Named moves, each a turn or a mirror, and the order they were made in; the first pair answered:
j329 (before |-> after):
[  4  11  -3   0  -8   3  -6  -2   0 -14   3   4   4   1   4  -3  -2   0
   2  -6   6 -10  -2  -1   6   4  12  -3   3  -4  -9  -9  10  -1   2  -8
   8] |-> [  4  11  -4   0  -9   2  -5  -3   0 -13   1   3   3   2   4  -2  -3   1
   2  -6   7  -9  -2  -1   5   5  12  -3   2  -5 -10  -7   9  -1   3  -7
   7]
[  1  -7  -7  17  -8   6   7  13  19   1  -1  -3  18  -4   7  -8  -6   0
  13  15   9 -17  -7  -8 -11   5  16  -6  -6  14  18   5  -8   2  -2  13
   7] |-> [  2  -8  -7  20  -5   5   5  15  20  -1   1   0  20  -4   3  -9  -6  -8
  13  15   9 -16 -10  -6  -9   3  13  -4  -4  16  18   3  -7   3  -5  10
   8]
[ -9 -12  -3 -10  -4   1  -1  -2  -7   2  -3 -14   6  16  -1   1  -8   9
  -2  -5  -8   9  20  -5   8   7  -3   3 -17   0   2   4  -2 -20 -14 -15
   8] |-> [ -6 -13  -3  -6  -1  -1  -4  -1  -9  -2   0 -10   7  17  -9   0  -7   1
  -1  -3  -8   9  15  -2  13   4  -9   4 -14   4   4   2   0 -20 -19 -21
  11]
[  8  10   6  -7   7   1 -16  -6  -5  -3   7   6 -11  -3  -7   8  14  -7
 -11  -7  -6   1   6   2   3  -1 -15   3   3  -3  -3  -5  13   3 -10  -4
   0] |-> [  3  12   5 -12   3   4 -13  -8  -4   3   6  -2 -14  -3   4   8  14   7
 -12  -8  -5   2  15  -3  -7   3  -8   2  -3  -7  -7  -2  12   1  -3   4
  -6]
j81 (before |-> after):
[ 7  3  1 -1  5  0  0 -1 -3  1  6 -1 -6 -3 -4  7  3 -3 -6 -3 -8  6 -3  3
  3 -1 -7 -4  6 -9 -2 -3  5  2 -6 -2  2] |-> [ 6  0  0 -2  5 -1  2 -1 -4  4  6 -8 -8 -1 -6  7  2  0 -7 -2 -9  7 -4  1
  4  2 -5 -4  4 -8  0 -3  2  1 -2 -4  0]
[ 11 -14   1 -14   2   4  -4  15   5  13  16 -12  -5  -1   2  -5   9 -12
   5   7   2 -12 -18 -13 -19   9  24 -13  20 -16  -4   1 -21   1  -4  -2
   9] |-> [ 13 -11   2 -12   4   7 -11  13   7   2  19   3  -1  -3   3  -5  11 -18
   8   4   6 -13 -17  -7 -18   3  19 -13  24 -18  -5   0 -15   4 -11   1
  13]
[  2  -4   4   2  15  -4  -9 -11  -2   0   7 -15 -16  -7  -6   7   6  10
  -5  -5  -4   0   3  -5   6   1 -11  -8   2   9   5  -8   1  -3  -4   2
 -12] |-> [  2  -2   3   2  16  -1 -13 -11   0  -6   8  -3 -11  -8  -6   8   8   4
  -3  -7  -1  -1   3  -3   7  -3 -15  -9   5   7   4  -8   6  -2 -10   4
 -10]
[  0  -3  -1  -3  -1   8 -11   4  14   3  10 -11  -3  -7   5   5  12   4
   8   7   8 -12  -2   3 -20   4   8 -10  17 -12  -3  -5  -7   9  -5   7
   7] |-> [ -1  -4  -1  -4  -2   7  -9   5  14   6   8 -15  -5  -6   5   6  11   7
   8   9   7 -11  -2   1 -19   5  10  -9  16 -12  -2  -5  -9   9  -3   6
   5]
j210 (before |-> after):
[ -9  -4  -1   6  17   9   1  -1   8  -2   2  20  20   0 -12  -1   6 -13
  -6 -12  -2   7  -4   4  -1  -8  -3 -12  10  -9   5  -6  11   8 -13 -11
  12] |-> [-13  -2   3  -3  10   6   6  -4   9  -2  -1  23  15   7 -14  -5   7 -11
  -5 -14   1   7  -6   6  -2 -11   2 -12  16 -16   0 -11   7   8  -2  -8
  12]
[ 2  2  3  3  6  1 -4 -3 -2 -2  5 -5 -1 -1 -5  3  2 -1 -2  0 -6 -2  3  0
 -1  1 -2 -2  0 -1  1  3  3  0 -5 -4  1] |-> [ 1  2  4  0  3  0 -4 -2 -1 -4  5 -3 -5  1 -7  1  4 -2 -1 -1 -4 -2  1  2
 -4  0  0 -3  5 -6  0  2  1  1 -1 -3  2]
[ 15  15   9   7   8   6 -22  19   1   9  15 -12  -3  -6   2  -3   2  -7
  -2  11  -6  -4 -11   6  -6   2 -18 -16   4  -3   9  -3  -5  -3 -17  -8
   2] |-> [ 10  19  16  -7  -7   0 -17  14   4   7  12  -8 -13   4  -5 -10   4  -7
   1   7  -2  -5 -16  11 -10  -1  -9 -15  16 -15   0  -9 -14  -2   1  -5
   0]
j745 (before |-> after):
[  0  -4   3  -8  -3  -5   9  -7  -7  -9 -10   5   3   7  -5  -1  -4  -1
  -1  -8  -2   9  -4   6   6   0  -2  10  -3  14  -4   2   3   8  11   3
   1] |-> [ 0 -6  4 -5 -1 -6 11 -3 -5 -4 -9 -8  3  6 -8 -2 -4  0 -2 -2 -4  7 -8  4
  4  4  3  8 -5 17  0  2 -3  8 12  0  2]
[-10   0  -5   3   0   7  -4   4   9  -2  -1   8  12  -1  29   6 -13  -3
   8  -2   0 -11   5 -11  -8  -8   6   0 -16  -3   7  11   2  -2  -2   7
   2] |-> [ -4  -2   9  -3   0   2  -6   9  13   7  14 -14  -7   0   9   2   0 -13
  -2   7  -6 -13 -10  -9 -11  -1  10  -8   1 -13   9   3 -18  -2   2  -8
  10]
[  3   2   0  -6   4  -1   6 -15   6  -9   3  10   1  16  -3   2 -11  10
   8  -6  -1  -7   0   4 -12  -7  -8   6  -2  10  -5  -6   6  -7  11  -5
 -12] |-> [  3  -4   1  -1   7  -1  10  -7   8   0   3  -6   1  16  -4   2 -14  11
   8   2  -3  -9  -4   2 -13  -2  -3   4  -6  16   3  -4  -2  -8  12 -10
  -9]

Between the rows of a pair lie two moves.
[  0  -4  -1   1  14   1  -6  -5  -8  -4   1  11  -5  -3   2  -2   5  -2
  -7  -6  -1   8   3  -4   1  -2  -9  -3   2  -6   1   2  14  -2 -11  -3
   8] |-> [ -1 -10  -2   5  12   3   0  -1  -6   8   1  -9  -5  -5  10  -1   1   9
  -7   1  -3   5   4 -10  -4   7   3  -5  -7  -2   6   5   6  -5  -5  -2
   6]	j329 then j745
[  3  -1  -4   4   2  -7 -12  -1  -3   0   7  -2   4  -8  -3   0   1   1
   6  -6   0   1  -8  12  -9   7  -6  -2  -9  -1  -1   1   3   0   0   2
   3] |-> [  4   0  -3   1   1  -7 -13  -3  -4   0   6  -1   0  -7  -4  -1   2   3
   4  -8   0   3  -7  12 -10   7  -7  -2  -7  -4  -5   0   2  -1   3   2
   1]	j81 then j745
[  4  -9  -2   9   0  -7   4   7   6  12  -1 -12   1   4 -12   1  -7 -12
   1   9  -3  -2 -11   3   8   2   6   3   2  12   7   1 -13   1   4 -10
   2] |-> [  4  -1  -5   8  -3   4 -10   0  11  -7   4  20  11  -4   3   0  -1 -14
   8   0  11  -6  -2   9   1  -8   3   1  10  -1   1   3   4   5 -11   9
   5]	j329 then j81
[  0  -9   5  14 -10  -2  10  16   3  15   7 -25   2   6   7  12  -1   6
 -12   3 -12  18 -12  -7   0   4  20 -11   1  13   3   6 -14  10  -3  -9
 -11] |-> [  3  -6   2  26  -5   7  -3  17   9  -4  13   5  18  -3  11   9   4 -11
  -3   2  -1  12 -14   0   2  -8  10  -9   9  14   7   7   1  18 -28  -1
   0]	j81 then j745
[ -3  10   6   0   8   9  -3  -7  -4  -4  -3  26  -1   7   8   4   5   4
  15 -10   5   0   2  10  -1  -1  -6  -3   6 -16  -9  -3   4  11   7  20
 -11] |-> [-1  0  0 19 14 13  1  7  3  3 -3 15 16  0 14  5 -4 -1 21  0  9 -7 -3  6
 -1  2  1 -5 -4  0  8  5  1 12 -4 18 -3]	j745 then j81
[ -9  -1   7 -12 -18   7   7   5  10  10   3  -9 -11  10   1 -14  -1  10
   6   5   1  -7 -13   0 -13   2  25 -17   7 -20  -4   2 -26   4  24   6
   9] |-> [ -5   5   3  -3  -8   2  -4   1   6 -18   0  36   4  12 -15 -15  -2 -18
  13  -6   7  -2 -15  13   7 -18  -3  -4  16 -14  -6  -1  -2  10   6   3
  16]	j745 then j329
[ -3  -4   6   4 -11   5  -5  -5  10   0  10   4   4  -7   2  -3  16 -15
  -5   7   9  -3 -12   2  -6  -1   9  -4   8  -1   5   0  -8   4   0   3
  13] |-> [ -9   0   2   1 -15   8  -5 -11   9  -4   5  11   7  -7  14  -1  13  -5
  -2   1  12  -2  -1   0  -9  -1  12  -3   1  -2   0   3   0   3   2  12
   6]	j329 then j745
[-14  -3   0   4 -14  -4  17   6   2   4  -8   0  24  12  -4   2  -5  10
  13  21   8 -11   3   4 -10  -4  23  -2  -3   2   0   1  -7   3  12  21
  -3] |-> [ -6  -3   7   5  -7  -9   9   6   1  -7   1  13  20  13 -28  -1   2 -14
  10  21   7 -10 -11  13   0 -12   8   0  15   0   1  -9  -6   6   5   8
   6]	j329 then j745
[ -2  -1  -6  -1   0  -5  12  -4  -8  -1  -9   3  -2  14   1   6  -6  10
   3 -11   6  11   2   3   0  -6  -4   7  -8  -4  -3   2  -2   2   5  -1
   4] |-> [  0   0   0  -6  -2  -7  10  -5  -9  -2  -4   2  -9  14  -6   5   0   6
  -1 -11   5  12  -2   5  -1  -4  -5   4   0 -11  -5  -2  -6   2   7  -5
   6]	j745 then j745
[  6  -9  -1   5   9   3  -5   3   4   5   1  -8  17   2  21   6  -4  13
   8   2   6   3  12  -5   1   8   6  -9 -11   0   7   8   5   2  -7   5
  -2] |-> [ 15 -10   9   4  15  -4 -12   5   4  -2  13  -3   6   3  -5   2   8 -10
   5   5   2   2  -5   3  10   3  -5  -9   9  -3   8  -3   0   4 -14 -11
   9]	j329 then j745
[  2  -3   5   5   0  -3   8   2  -5   2   5 -19  -7   3   1   3   4   3
  -5   2  -9   1   2   0   4  11  -3   0  -5   6  -2   2   2  -6   3  -2
   4] |-> [  4  -1   5   8   2  -1   1   2  -5 -10  10   0  -1   1  -2   1   7  -9
  -2   0  -6   0   1   6   9   3 -11   3   3   4  -3   1  10  -2  -8  -1
  10]	j329 then j81
[ -6 -12   0  -4  13   1 -18  -4  14   3   9  15   5  -2   3  -4   3  -3
   6   8   4  -3   4  21 -21   0   3  15  20  -3  -3   7   5  -7  -7  11
  10] |-> [ -4 -19   2  -2  16  -8  -8   3  11  13   6  -5   1   3 -15  -3  -2  -9
   2  15  -5   1  -7  18 -11   5   2  17  16   6   4   3  -7  -9   1  -5
  10]	j81 then j329
[ -3  -8   8   5 -11  -3  15   6   6   7  -4  -6   6  13 -19 -17   0  -8
   5   3  -1 -14 -15   6   9  -4  15   4  14  10   5  -5 -20   0  13  -9
   8] |-> [ -6  -2   0  10  -9   2   8   1   6 -10  -8  25  20  10  -7 -15  -4 -11
  13  -5   7 -13  -7  11  10 -15   6  10  12  11   3   0  -1   5   1   3
   9]	j81 then j745
[  5   2   0  -9   5  -4  -5  -6  -7  -7   5   3 -14   1  -9   8   4  -3
  -2   6  -7   7   3   8   3  -1 -11   2   8  -6   0  -6  10   5  -7  -2
  -3] |-> [ -2  -1  -8  -4   4   1   3  -4  -6   3  -3  -9  -5  -1   9  11  -4  14
   0   7  -7   7  12  -1  -4   5   2   1 -10   1   3   2   9   2  -3   8
  -9]	j329 then j745
[ -9  -3 -14 -11  -2   2  -6  -3   0  -2  -9  13  -7  -3  12   5  -3   3
  10 -11 -12  15   7   6  -2   0   0   3 -12   1  -5  -4  11  -1   9  10
  -4] |-> [ -2 -13  -9   0   5  -4  -3  13   3   9  -3 -11  -9  -4  -6   2  -5 -12
   8   3 -17  10 -12   7   4   4   1   0 -10  12   9  -7  -5   1   6  -7
   5]	j745 then j329
[  1   6   8 -17  -4 -17   1  -3  -4  -3  -2   1 -12  13 -19   1   2  12
  -7   1  -2   5  -3   7   1   5  13  -1  15 -10  -8 -10 -24   1  16   0
   1] |-> [ -1   4 -12   5  11  -8  -3  -1 -10  -8 -13  16  18   3   6  11 -13  23
   0  -2   1   9  17   0   9   2   3   8 -16  10   1   7   5   0  -7  12
  -4]	j745 then j210
[  4   0   9  -4  -1   0  -1  -6   2   4  11  -9 -11   3 -11  -3   9  -6
  -5   4  -2   0  -3   0  -4   0  -2  -6  12  -6   0  -6  -6   4   6  -4
   7] |-> [ -4   5  -2  -2  -4   5  -1 -12   0  -4   0  10   2   3   8   1   1   8
   1  -6   4   3  14  -2  -5  -5  -1  -1  -1  -3  -6   3  12   3   5  12
  -1]	j329 then j745
[ -1   4  -8 -10   5   2  -2 -13 -12   8  -5 -24  -7   0  14  11   2  29
 -11   2 -12  10  27 -15  -1  12  -3  -3 -12  -6 -10   7  15  -7   7  -2
 -12] |-> [  9  -2  -4   4  19 -12  -5  -3 -14   0  -1 -18  -4   3 -23   8   0  -7
 -11   9 -17  11   4  -5  24   2 -24   4  -1  10   2  -3  13  -2  -4 -27
   2]	j329 then j81
[  6  -2  -8  10   6  -2  -3   4  19  14   1  -5  25  -7  21  -7  -7   7
   1  -6 -13 -19   7  -4  17  16   1 -12 -28  -1  10  17  10   3   1  -4
   7] |-> [  8  -5  -7  15  11  -6  -5   7  17  14   2  -4  27  -5  11  -8  -8  -1
   0  -5 -14 -19   0   0  23  14  -4  -9 -24   4  13  15   9   5  -1 -11
  10]	j329 then j81
[ -4   7   9   1  -8   3   2  -2  21   2  12   4  -9   2  11   4   8   1
  11   2  -2  -2   3  -8 -13  -3  13  -3   5  -2  -1  10  -9   2   4  17
  -3] |-> [ -2   6   4  13  -1   1   0   2  20  -7   9  18   6   1   4   4   1 -13
  17   1   1  -1  -1  -3  -1 -10   2   4   1  12   6  10   2   4  -8  13
   1]	j329 then j745
[ -6  -9  10   4   0  -4  -1   2  -2  -4 -14  12  -1   8 -19  -2   0 -16
   6   5   2  -5 -13   5  -6  -2   6  11  -1   2  10  -7  -6  -1  -1   0
  20] |-> [ -8  -4   9  -2  -2  -4  -2  -6  -5 -10 -18  21  -3  11 -16  -3   1 -12
   6  -3   1  -1  -5   6  -5  -6   2  13  -1  -2   1  -7   0  -1   3   5
  14]	j81 then j745
[ -4  -4  -1  18   9   5   7   9  10  -1   1  -7  17  -8   9  -3   4  -3
   0   6   2  -1   4   8  -9   5  -1   2  -3  16   7   3   5   5 -16   4
   3] |-> [ -4   1   8   1   1   8   5   2  11   3   9 -15  -3  -7  10  -4  17   6
  -7   4   0  -2   6   8 -21  10   7  -4   9  -4  -3  -2  -3   4  -6   6
   2]	j745 then j329
[ -3 -13  -3  -1   0   4   9   2   9 -15  -3  -5   7  -3  27  11 -10   2
   9   0   2   3  13 -11 -16  -1   5 -11 -13   8  -4  13   7  -3   6  15
   8] |-> [  7 -11  10  -4   0   3  -2   2  15 -22  15  -3  -6  -5  10   6   8 -19
   4   4   3  -2  -2  -1 -17  -3   0 -18  13  -7  -5   2   0   1  -1   6
  20]	j745 then j81
[ -6   8  -1  -8 -10  -3   2  -8   2  -9   1   8  -4   2   6  -1  -2   5
   5  -6  15   1  -7  -6  -5  -5   0   7  -7  -1  -8   3   5   4   5   0
  -3] |-> [ -5   6   1  -8  -8  -8   8  -4   0  -1  -3  -7  -9   6  -2  -1  -5   4
   3  -2  10   2 -12  -9  -1  -2   0   7 -10   5  -5   2  -2   3  10 -10
  -4]	j329 then j81
[  6   3   5  -7   1   3  -7  -8  -5   2   0  -4  -6  -5  10   1   6  12
  -8  -2  -2   2  14 -10  -5   5  -8   1  -3  -6 -10  -6  12  -8   1   1
 -12] |-> [  9  -2   7  -2   7  -6  -3  -2  -6   5   0 -12  -8  -1  -8   0   4   0
  -9   4  -7   3   3  -8   5   6 -14   4  -2   2  -4 -11   6  -9   1 -15
 -10]	j329 then j81
[  1   3  -3 -12  -7  14  -1   0  15  -9  -1   6   1   2   4 -13   0  -3
   2  -8  11  -1   2  10  -1 -18  13  -7   1 -16 -13   1  -5   7   5  -4
   3] |-> [  5  -1  -1  -8  -1   6   1   5  13  -5  -1  -1  -1   6 -13 -14  -3 -15
   0  -4   4   0  -9  11   9 -19   7  -5   2  -8  -7  -3 -11   7   6 -18
   6]	j81 then j329
[ 12   1   2   3  13   4  -7  -1  -2  -6   4   0  -3  -7   1   4   8   4
  -8  -2  -8   4   8  -2   2   2 -12  -1   0  -2  -5   6   8   3 -15  -6
   0] |-> [ 13  -1   3   3  13  -1  -3   0  -4   1   2 -11  -5  -4  -2   5   5   5
 -10   1 -11   5   6  -5   4   5 -10  -1  -3   1  -3   5   3   0 -10 -11
  -2]	j81 then j329
[  0  -7 -11  -8   2  -1   1   1  -8  12  -7 -14  -8  -1  -4   2 -11  15
  -1   3 -11  -2   6   6  -1   6   4  -2  -2   0   2   1  -3  -6  -3   1
 -11] |-> [  1  -1 -11  -7   1   5 -10  -4  -4  -6  -1  16  -3  -5  -4  -1  -5   2
   4  -1  -1  -5   4  16  -2  -6  -2  -2  13  -8  -2  -1   6   0 -14   9
  -4]	j81 then j210
[ -2   3 -11  -2  -3  -6  -1  -9   1  -8  -2   6   0   2   3  -4  -1   2
  -6  -5   6   2   0   3  -3  -2   1   0   6 -10  -2   0  -6   3   5   6
   1] |-> [ -2  -1 -14   6   0  -4  -1  -3   3  -8  -3   5   9  -1   7  -3  -5   2
  -2   0   8   0   0   2  -2  -2   2   0   1  -2   4   5  -4   3   0   7
   3]	j745 then j81
[ -7   2  12   7   6   7 -10   5   8   2   7  11  -3  -7   7  -9  14 -21
  13  18  16   1  -6  -7 -21  -1   3  -6  10   3   1 -12  -3   3 -15   2
  20] |-> [-11   2  11   0   0   9  -3   3   8  14   2  -6  -8  -5  18  -6  12  -1
  11  19  14   2   3 -13 -29   8  15 -10   1  -1   0  -8 -10   0  -2   8
  12]	j329 then j81
[  0  -6 -15   1   6   3  -3   1   5   1  -1  -5  12   1   2   8   9  -4
   3   1  -9   0  -2  -6   8   4   2 -12 -20   8  14  -7  -9  -7 -22 -11
   3] |-> [ -1   2  -6 -19  -4  -1  -5 -10   6  -6   2   6  -5   9 -11   2  19  -9
   0  -6  -9   1  -6   2   6  -1   2 -13   0 -11   1 -18 -15  -6 -10 -11
   2]	j745 then j210
[  9  -7   2   1   8  -2  -3  -6  -9   0  -7  11   5  -3 -13  -6   1 -11
  -3  -1 -10  13  -4   2  23 -19  -6  -6 -10   3 -13   4  -6   4  -6  -8
  -4] |-> [  9  -6   2  -2   7  -3  -1  -7 -10   4  -9   6   3  -1 -12  -6   0  -7
  -4  -2 -12  15  -2  -1  23 -18  -4  -6 -14   2 -15   5  -7   2  -2  -8
  -7]	j81 then j745
[ -6  -1   0 -12 -10  -5   8  -1   1  -1 -13   3  -4  11   3  -3  -4   7
   5  -6   2   0  -1   3   0  -4  14   1   6  -5   2  -3  -6   2  20   3
 -10] |-> [  1  -5  -9   9  11   3  -2   7  -4   1  -8  -5  11  -4  12   7  -6   7
   0   1  -6   1   6  -4   6   0   0   0 -11  10  15   8   8   0  -9  -2
  -7]	j210 then j210
